One vector is turned by the same rotation once a tick. Each row is the vector after some number of ticks, and that number follows the row.
The counts run from 0 to 634.
[-1.66,1.14,-0.45,2.58,-0.45,-2.05,-0.98,-0.11,-1.70,1.35,-0.07,-2.78,-0.93,1.10,-3.12,-0.25,1.39,-2.01,3.50,-0.59,-0.12,1.14,1.62,-0.18,-1.36,1.37,-1.15,-0.12,-4.09,-1.28,0.13,-0.98,1.13,2.76,1.85,0.10,-0.01,1.53,1.15,2.67,-2.14,-2.73,-0.85,0.00,-0.05,-3.67,-0.61,2.94,1.06,-2.30,2.57,0.95,-0.35,0.29]
459
[1.68,0.83,0.01,-1.46,-0.68,1.84,-0.93,-1.29,1.38,-1.52,0.35,1.89,-0.98,-1.84,-2.09,-0.31,-3.15,-1.13,0.90,-1.00,1.48,-3.39,-0.57,-2.06,-0.42,-3.27,1.15,1.67,-0.97,-1.46,1.21,-2.19,-2.04,-2.18,-2.00,-3.07,0.62,0.26,-2.29,-3.66,-3.29,3.04,1.48,-0.71,2.18,1.55,-2.92,1.24,-0.83,0.41,-0.20,0.36,1.49,0.33]
363
[-1.04,1.31,0.62,0.51,-0.19,1.99,-0.36,1.58,-0.40,-1.11,-1.87,-0.40,-0.73,-1.26,0.56,-0.84,-0.76,-0.86,0.34,-1.49,1.26,-1.42,-2.85,-0.36,0.96,-4.20,-0.37,1.69,-1.48,0.59,4.46,-0.77,-1.50,-1.51,-3.16,-0.04,2.19,-1.88,-2.52,-3.85,-2.73,3.56,1.10,1.45,3.04,0.79,-2.43,0.12,-0.27,-0.67,0.12,1.74,1.88,-0.07]
221
[0.25,1.68,-1.11,-0.82,1.91,4.17,-2.06,3.20,0.33,2.22,-2.40,-0.72,-0.86,3.47,-0.45,1.27,0.32,-1.29,-0.29,0.62,-0.04,0.15,-1.12,0.88,-1.58,-2.83,0.59,1.52,0.61,-0.20,2.96,-1.95,-0.38,1.61,-0.97,0.46,-1.59,-2.66,-2.05,2.24,-2.69,0.56,0.63,0.60,2.86,-2.60,-1.56,-0.87,-0.29,-1.08,0.73,0.23,-1.53,0.98]
565
[2.60,0.76,1.30,-2.17,2.55,3.81,-2.79,-0.38,1.14,-0.32,0.50,0.09,-1.20,0.33,-1.11,-1.10,0.61,0.40,1.25,2.13,1.56,-1.98,1.49,-0.71,0.15,-3.03,2.81,-1.34,2.76,-0.68,-0.89,-1.87,0.57,-1.37,-1.39,-2.85,0.29,-0.69,-1.61,-3.44,2.16,-0.10,1.86,-0.33,0.18,1.45,-2.47,-0.16,-3.04,-0.48,0.54,-1.32,0.38,-0.08]
394
[-1.42,-1.39,0.32,0.10,0.85,-1.25,-1.38,0.46,-1.06,-1.33,-1.68,-1.31,-2.76,3.05,-1.30,-0.37,2.52,2.32,2.41,-1.59,0.18,-0.82,1.82,-2.10,-0.84,-0.03,-0.50,-1.91,0.01,-1.82,2.64,0.12,-0.28,3.82,1.73,-2.01,0.45,-1.00,-1.30,-0.65,4.85,-0.42,0.13,-0.15,1.33,1.76,-0.56,2.72,0.34,0.15,2.02,-1.96,-1.87,-0.66]
315
[1.96,0.86,1.21,-0.21,-1.71,-2.38,-0.80,-1.65,3.31,2.52,1.45,1.95,2.73,-2.74,-0.44,0.18,-2.37,-0.46,0.11,-0.75,0.95,-1.46,0.90,1.43,-2.05,-1.57,0.04,1.46,-1.96,-1.47,-4.08,-1.50,-1.10,-2.33,-0.90,-1.03,-0.37,1.25,0.01,1.86,-3.26,0.61,0.58,0.34,-2.71,-0.05,-1.20,-1.94,-1.95,0.96,-2.64,0.24,1.74,0.40]
181
[-0.22,-1.48,3.67,0.17,0.77,0.20,-0.55,-0.45,-2.80,-2.00,0.42,-2.90,0.30,-1.44,1.00,-2.72,0.81,-1.09,0.08,2.46,-0.08,0.24,1.67,-2.66,3.04,1.18,3.70,-0.99,-0.53,0.90,-1.48,2.45,-0.48,-2.30,1.51,0.49,2.21,-0.05,0.49,-1.69,2.67,-2.59,1.70,3.37,0.11,0.05,0.82,0.54,-1.27,1.80,-0.18,0.52,-2.01,2.78]
573
[-0.62,-0.83,5.21,1.00,1.82,2.04,-0.75,-0.05,-1.26,-1.43,1.22,-1.18,-0.23,1.06,0.79,-0.82,2.04,-0.87,-0.58,1.72,1.18,-3.14,2.29,-0.93,-0.23,0.79,0.05,-2.58,-1.30,1.32,-0.92,-1.40,0.57,2.64,-1.44,2.41,0.40,-2.39,-2.45,-3.27,0.63,-0.80,1.73,0.89,1.22,0.50,1.91,1.87,-2.01,-1.15,2.90,-2.28,-1.71,0.42]
50
[-0.70,0.93,-1.93,-0.42,-0.30,0.79,-0.40,1.23,0.74,1.21,-0.65,-0.62,0.40,-1.01,0.92,1.24,-0.85,-1.26,2.55,-2.49,0.97,3.45,-3.23,1.23,-0.03,-1.82,1.56,0.67,2.63,-0.22,2.08,1.85,-1.03,-3.81,-0.42,-2.18,3.54,0.18,3.38,-0.64,1.97,-0.31,-2.12,-0.07,-0.10,0.45,-1.40,-1.59,2.46,-0.53,-2.64,1.42,1.28,-1.15]
621
[-0.07,-1.78,2.90,-1.03,1.88,1.02,-0.27,2.42,-2.51,-0.90,-2.07,-1.31,-0.90,1.92,0.34,1.26,0.26,0.42,1.50,-2.59,-0.31,-0.52,0.17,-2.20,0.48,0.60,1.22,-0.73,0.05,-0.19,3.09,1.45,-1.34,-1.37,1.46,-1.39,2.06,-2.97,-0.48,-1.26,2.58,-1.93,0.50,3.81,3.51,1.37,0.04,0.11,2.62,0.48,-0.78,-1.60,-2.27,1.39]
203
[-1.36,-2.20,-0.65,-0.42,-0.24,-0.67,0.01,-0.36,-0.75,-3.65,0.41,-0.34,-1.14,0.75,-1.02,-0.92,2.67,2.57,2.23,-1.06,0.20,-2.81,1.14,-0.08,0.49,-1.19,1.57,-2.13,2.67,-2.02,1.96,1.29,-2.40,-0.30,0.34,-1.64,0.26,-1.00,-0.71,-2.19,5.17,-0.74,1.44,-0.37,-0.73,3.14,-2.28,2.25,0.92,2.30,-0.03,-2.40,-1.30,-1.71]
173
[-0.53,2.37,-0.71,0.11,-1.46,-0.41,-0.70,1.42,0.96,1.48,0.98,-0.62,0.90,-1.74,-0.44,-0.40,-0.53,0.94,-2.14,1.94,-1.05,4.21,-1.40,-1.29,0.40,-2.02,-1.56,1.42,1.66,1.49,2.09,2.91,-1.36,-3.61,0.59,2.25,2.68,-0.50,-1.20,1.75,2.23,-0.46,-1.09,1.02,2.48,0.00,1.33,-1.39,-1.49,2.33,0.09,-1.55,-0.43,1.87]
153
[-0.01,1.35,1.29,-0.12,0.68,0.84,0.92,0.81,1.35,0.29,1.28,1.63,2.18,0.60,3.26,1.03,2.52,2.29,-0.66,1.47,0.87,-1.53,-0.75,3.06,-1.88,-2.42,-0.53,-1.04,2.86,1.12,-1.19,-0.27,-1.24,-0.10,-2.39,1.85,0.09,-3.32,-1.59,-2.03,2.37,1.59,-0.03,0.60,-2.56,0.27,0.48,-2.49,-2.57,0.68,0.02,-3.42,-0.39,-1.19]
593
[1.92,-0.08,1.18,-0.77,1.70,-0.23,-1.78,-0.15,0.33,1.75,0.03,-1.51,-0.75,-0.35,-3.80,-0.43,-2.31,-2.40,1.11,-0.30,-0.77,1.60,1.56,-3.09,1.35,0.06,1.69,2.34,-2.41,-1.27,-0.47,-0.98,0.45,-3.09,1.03,-2.05,0.95,-0.52,-0.54,3.53,-1.64,-2.50,0.37,1.71,3.58,-0.65,-0.26,0.45,-0.38,0.19,0.53,-1.20,-0.85,3.07]
165
[0.26,-0.98,-0.59,-1.59,0.91,-0.21,0.35,1.13,0.25,1.01,-3.63,0.01,-0.15,2.71,0.63,1.43,0.19,-0.09,1.82,-1.63,1.41,-3.25,-0.74,1.61,-1.19,-0.12,1.57,-0.30,-2.02,-2.11,-0.59,-3.11,-0.07,1.99,-0.33,-3.83,-3.06,0.72,1.21,-0.99,-2.33,1.01,1.98,-0.11,-3.49,-2.04,-4.18,-0.25,1.16,-0.50,-1.59,1.78,0.26,-0.94]
582
[-1.62,-0.16,0.59,2.03,-0.49,-2.02,2.54,1.74,-1.01,0.04,0.64,-1.55,3.04,1.21,3.23,1.02,3.77,1.77,-0.54,0.60,-0.39,1.16,-0.91,3.41,-1.60,1.78,-1.46,-0.97,0.28,1.34,-0.39,2.76,-0.70,0.48,0.50,3.59,0.29,-1.69,0.84,1.60,2.62,-1.71,-0.45,2.43,-2.05,-1.68,0.66,-1.44,0.60,0.88,0.09,-1.96,-2.17,-0.26]
45
[-1.69,-1.33,-0.75,1.97,-3.09,-3.28,3.35,-0.88,-0.35,-1.46,0.15,-0.55,1.19,-1.16,2.53,0.48,1.92,3.26,-2.18,0.84,0.79,0.04,-1.11,1.20,-1.40,1.37,-0.89,0.01,0.39,-0.68,1.12,2.41,-3.53,-0.94,0.40,2.15,-0.10,1.29,0.05,0.07,0.67,1.70,0.28,1.04,-1.89,-0.20,-0.78,-1.88,0.72,3.51,0.00,1.51,-1.81,-0.05]
371
[-3.65,1.03,-3.05,0.76,-2.35,-0.94,0.16,1.20,-0.21,-0.53,-1.33,2.43,1.27,1.74,-1.13,1.17,-2.25,0.46,0.73,-2.66,-0.44,-3.02,-1.35,1.27,-0.37,-0.63,-2.11,-0.33,-1.79,-1.74,5.24,-0.06,-2.35,1.52,-0.34,-0.53,-1.87,0.10,0.73,-0.62,-1.52,1.46,0.35,-1.16,-0.36,0.36,-3.06,2.05,2.43,-0.25,-1.01,0.06,2.02,-0.70]
330
[3.16,-0.03,0.60,0.09,1.49,-1.07,-0.85,-1.33,2.80,0.97,1.39,-1.30,0.51,-1.59,0.25,-1.59,2.51,0.82,1.90,2.25,1.42,-0.53,1.57,1.04,-0.35,-1.95,1.97,-2.02,0.62,-1.89,-4.84,-1.02,0.49,-1.73,0.36,-2.71,0.23,1.44,0.94,-0.36,2.28,-1.39,1.22,-1.01,-4.98,0.50,-2.29,-1.49,-3.38,1.19,0.08,-0.25,-1.21,-0.15]
211
[1.51,0.48,-2.80,-0.87,-0.91,-1.74,-1.14,-0.39,3.29,3.03,-0.27,1.28,1.26,0.20,-1.65,2.32,-3.00,0.17,0.96,-1.14,0.02,1.21,-0.22,0.32,-1.46,0.01,1.56,0.60,-0.02,-2.03,-1.65,-0.90,-0.57,-2.78,1.34,-3.68,-0.06,1.15,3.42,2.59,-0.13,-0.18,-0.79,-0.71,-1.65,-0.23,-0.44,-1.36,1.95,0.80,-3.36,0.35,1.62,-0.60]
509
[1.36,-2.05,1.24,-2.30,1.69,5.04,-1.18,2.89,-1.57,-0.48,-1.40,0.64,-0.61,4.66,-0.12,1.94,-1.71,-0.88,-0.32,-0.38,-0.24,-2.54,0.38,-0.37,0.93,1.89,2.59,-0.88,2.44,0.66,1.92,-1.45,-0.37,-0.08,1.16,0.15,-0.76,-2.69,-1.91,-0.24,1.10,-0.66,1.39,1.51,3.81,-0.96,0.01,0.47,2.58,-0.57,-2.33,-0.41,-1.43,0.55]
17
[-1.94,2.07,-1.56,0.07,-1.75,-2.19,-0.82,0.25,1.51,2.29,0.25,1.21,3.17,-3.37,-0.70,1.22,-3.68,-0.96,0.73,-3.18,-0.05,2.73,-1.84,0.88,-0.25,-1.24,-1.09,1.82,-1.30,0.07,-1.32,0.23,-1.41,-2.30,-1.37,0.22,3.09,0.72,2.56,0.87,-0.78,0.97,-2.59,1.22,-1.08,-0.89,0.99,-0.08,1.97,0.67,-2.89,0.81,2.23,0.14]
293
[-0.57,-0.21,1.49,-0.64,-0.17,0.39,-0.16,0.26,-3.02,-1.24,1.76,-2.54,0.79,-0.23,-1.17,-2.22,1.19,-1.22,0.40,2.38,0.06,1.84,1.45,-2.21,2.95,1.52,2.08,-0.42,-0.70,-0.32,0.04,2.96,-0.45,-3.86,2.94,1.02,2.23,1.29,0.88,0.73,2.23,-4.34,-0.19,2.29,1.66,-1.94,-0.99,0.56,0.45,0.19,0.26,-0.10,-1.51,2.73]
572
[0.67,-0.81,1.68,1.09,-1.17,-3.42,1.86,-0.30,0.00,-1.06,-2.61,-2.53,-0.38,-1.90,2.17,-2.30,1.29,1.17,-0.46,-1.11,1.04,0.11,-0.87,-2.25,1.59,-0.68,0.59,0.64,-4.00,-0.30,-0.21,2.11,-0.87,-0.87,0.16,-2.07,2.05,3.33,0.84,-3.98,-0.93,0.83,1.38,2.37,-2.33,0.04,-2.52,-0.36,-1.68,0.92,0.26,3.50,-0.12,1.37]
586
[0.57,-1.62,1.13,0.71,0.65,1.90,0.38,-1.77,-1.70,-2.42,1.57,-0.04,-1.73,2.68,-0.65,0.17,2.52,-0.17,2.35,0.37,1.62,-4.65,1.66,1.14,-0.96,3.12,1.13,-2.55,0.43,-2.19,-1.80,-3.01,-0.25,4.29,-0.11,-0.90,-1.54,-0.38,0.91,-1.80,0.56,-1.38,0.46,-1.39,-2.42,-0.63,-0.82,2.59,0.98,-1.73,1.03,0.25,-1.35,-2.40]
612
[-0.39,-1.72,3.00,-0.41,-0.75,1.56,0.35,1.92,-1.58,-1.94,-2.19,0.02,-2.59,3.01,-0.27,0.39,-1.35,1.00,-1.99,-1.26,-0.76,-2.39,1.64,-2.01,-0.25,1.09,-0.49,0.65,-1.14,0.87,3.77,-1.30,-1.23,2.06,-0.09,0.33,-0.31,-3.83,-3.22,-0.81,-0.46,1.16,1.63,1.42,4.16,1.26,1.75,1.16,0.71,0.50,1.23,-1.59,-1.66,1.71]
345
[-1.20,-0.89,0.42,1.12,-0.57,-3.56,2.38,1.70,1.20,0.00,-1.09,0.61,2.38,0.65,3.10,2.72,2.05,4.40,-0.02,-2.56,-0.09,0.07,-1.47,2.28,-1.76,-0.58,-1.39,0.70,-0.16,-0.16,3.11,1.57,-3.68,-1.37,-0.08,-0.44,0.40,-1.83,-0.94,0.16,2.45,0.86,-0.38,1.77,-0.72,1.47,-0.50,-2.41,0.36,2.06,-1.06,-2.38,-1.33,-0.34]
186
[0.99,-1.17,0.80,0.52,-0.03,-2.24,-1.48,-1.56,0.53,0.22,-1.77,-2.71,-0.75,-3.56,0.21,-1.48,1.98,-0.97,1.52,-0.62,0.66,1.25,-0.22,0.51,-0.19,-2.46,3.44,-1.09,-0.02,-1.92,-3.76,-0.24,-0.67,-0.57,0.41,-0.80,0.78,2.41,1.50,0.27,1.14,0.17,0.94,1.61,-4.40,-0.47,-1.17,-1.31,-1.52,2.65,-1.07,3.43,-2.50,-0.18]
26
[0.68,1.48,-0.75,-1.40,1.38,5.22,-3.09,-1.38,0.41,-0.95,3.21,0.38,-0.36,-0.29,-2.56,-1.53,0.18,-2.77,2.80,1.50,0.55,-2.17,0.91,-0.06,1.80,-3.19,2.20,-2.28,3.50,-1.45,-0.52,-1.64,0.01,-2.37,-1.10,-1.11,0.44,-1.20,-1.03,-1.80,1.44,-0.89,0.08,-0.47,1.24,0.20,-2.76,0.86,-0.21,-1.57,-0.36,-0.94,1.45,-0.35]
393
[5.18,-1.91,2.67,-0.25,1.24,1.36,0.40,1.12,1.32,2.18,-3.37,-2.57,-1.55,3.69,0.58,0.35,0.30,0.94,-1.48,1.27,-0.03,1.63,0.54,-1.49,-2.31,0.26,1.39,2.36,-0.95,-0.04,-1.39,-1.73,0.45,-0.84,0.25,-2.28,0.17,-0.92,-1.95,1.87,-2.91,0.02,1.40,1.24,2.28,-0.58,-0.34,-1.59,-1.75,0.84,1.10,-0.28,-2.63,1.50]
382
[-1.77,0.54,2.56,2.66,-0.62,-0.04,-0.13,-0.67,-0.58,-2.35,0.85,-0.85,-0.30,-1.50,-0.04,-2.86,2.89,1.14,-2.19,2.69,0.92,-2.96,1.63,0.78,-1.37,-1.32,-1.58,-0.97,-1.65,0.00,0.13,-0.56,-1.36,2.06,-1.31,3.20,-0.43,-0.63,-3.38,-1.50,-2.23,1.21,2.15,0.92,-0.27,-0.79,-0.83,0.90,-3.18,0.45,3.46,-0.25,-1.31,1.04]
192
